Small tables with named rows and columns. After each table, cells are looked up by row and column.

muk:
	gafod	nevilon	fir	gutozot	gugan	bodul
rigiz	-66.4	-89.0	-80.6	-91.1	88.2	71.5
putu	-66.4	-89.2	-80.5	-90.6	88.4	71.4
gafem	62.2	83.5	75.3	84.9	-83.5	-67.5

gugan of gafem: -83.5
nevilon of rigiz: -89.0
fir of rigiz: -80.6
gutozot of gafem: 84.9
gugan of putu: 88.4
gafod of rigiz: -66.4
fir of putu: -80.5
nevilon of putu: -89.2
bodul of gafem: -67.5
bodul of putu: 71.4
gugan of rigiz: 88.2
nevilon of gafem: 83.5
gafod of putu: -66.4
gutozot of rigiz: -91.1
gafod of gafem: 62.2
bodul of rigiz: 71.5
fir of gafem: 75.3
gutozot of putu: -90.6

repe:
	kenudu	pasi
mer	175	154
nem	175	119
kabor	172	87
veg	141	39
kuvop	153	157
vop	157	63
kavagam	146	153
papam	171	97
nukot	162	68
lidozor	196	149
rutovib	108	170
bivegu	160	67

nem, kenudu -> 175
kavagam, pasi -> 153
nukot, pasi -> 68
kabor, pasi -> 87
kavagam, kenudu -> 146
rutovib, kenudu -> 108
vop, pasi -> 63
kuvop, kenudu -> 153
lidozor, kenudu -> 196
kuvop, pasi -> 157
bivegu, kenudu -> 160
nem, pasi -> 119
mer, kenudu -> 175
veg, pasi -> 39
mer, pasi -> 154
Row with the largest kenudu: lidozor

mubig
columns: pemed, pab
pipagen: [8027, 6058]
veva: [2581, 4986]
gat: [7303, 5708]
boduke: [6111, 2619]
gil: [8131, 2306]
das: [4439, 5848]
dele: [2340, 5923]
relilu: [9633, 2280]
lisat: [9477, 2492]

lisat, pemed: 9477
boduke, pab: 2619
gil, pemed: 8131
dele, pemed: 2340
das, pemed: 4439
pipagen, pemed: 8027
lisat, pab: 2492
veva, pemed: 2581
relilu, pemed: 9633
boduke, pemed: 6111
das, pab: 5848
dele, pab: 5923
gat, pab: 5708

mafo:
cols = godi, vineza, navos
geto: [77, 54, 61]
bimum: [193, 199, 190]
livibu: [65, 52, 60]
mez: [54, 53, 67]
ren: [196, 214, 190]
gogi: [197, 207, 197]
gel: [54, 52, 68]
pon: [57, 57, 59]
vososuz: [54, 59, 62]
zesi: [210, 201, 205]
bir: [53, 50, 76]
sasan: [67, 62, 84]

What is the vineza of ren in mafo? 214
What is the godi of pon in mafo? 57
What is the navos of sasan in mafo? 84
What is the godi of gel in mafo? 54
What is the vineza of livibu in mafo? 52
What is the navos of gogi in mafo? 197
What is the vineza of gogi in mafo? 207
What is the navos of gel in mafo? 68
What is the navos of zesi in mafo? 205
What is the godi of bimum in mafo? 193
What is the godi of gogi in mafo? 197
What is the navos of vososuz in mafo? 62
What is the godi of sasan in mafo? 67
Row with the largest godi: zesi

Table mevis
         nifusi  bidu
tal         -72    -1
veredu       -5   -67
bof         -20   -64
leva        -59   -42
dile        -56   -38
bip         -35   -50
mogefes     -28   -68
kerun        14   -73
rigos       -18   -53
niki        -43    -5
tibe        -20   -68
pafinar     -38   -48
suvem       -87    76

What is the nifusi of pafinar in mevis?
-38
What is the nifusi of bip in mevis?
-35
What is the nifusi of niki in mevis?
-43
What is the nifusi of bof in mevis?
-20
What is the bidu of bof in mevis?
-64
What is the bidu of leva in mevis?
-42
What is the nifusi of mogefes in mevis?
-28
What is the bidu of suvem in mevis?
76
What is the bidu of kerun in mevis?
-73
What is the bidu of tal in mevis?
-1
What is the nifusi of dile in mevis?
-56
What is the nifusi of veredu in mevis?
-5
What is the bidu of bip in mevis?
-50
What is the bidu of rigos in mevis?
-53
What is the nifusi of tal in mevis?
-72
What is the nifusi of suvem in mevis?
-87
What is the bidu of pafinar in mevis?
-48
What is the nifusi of rigos in mevis?
-18

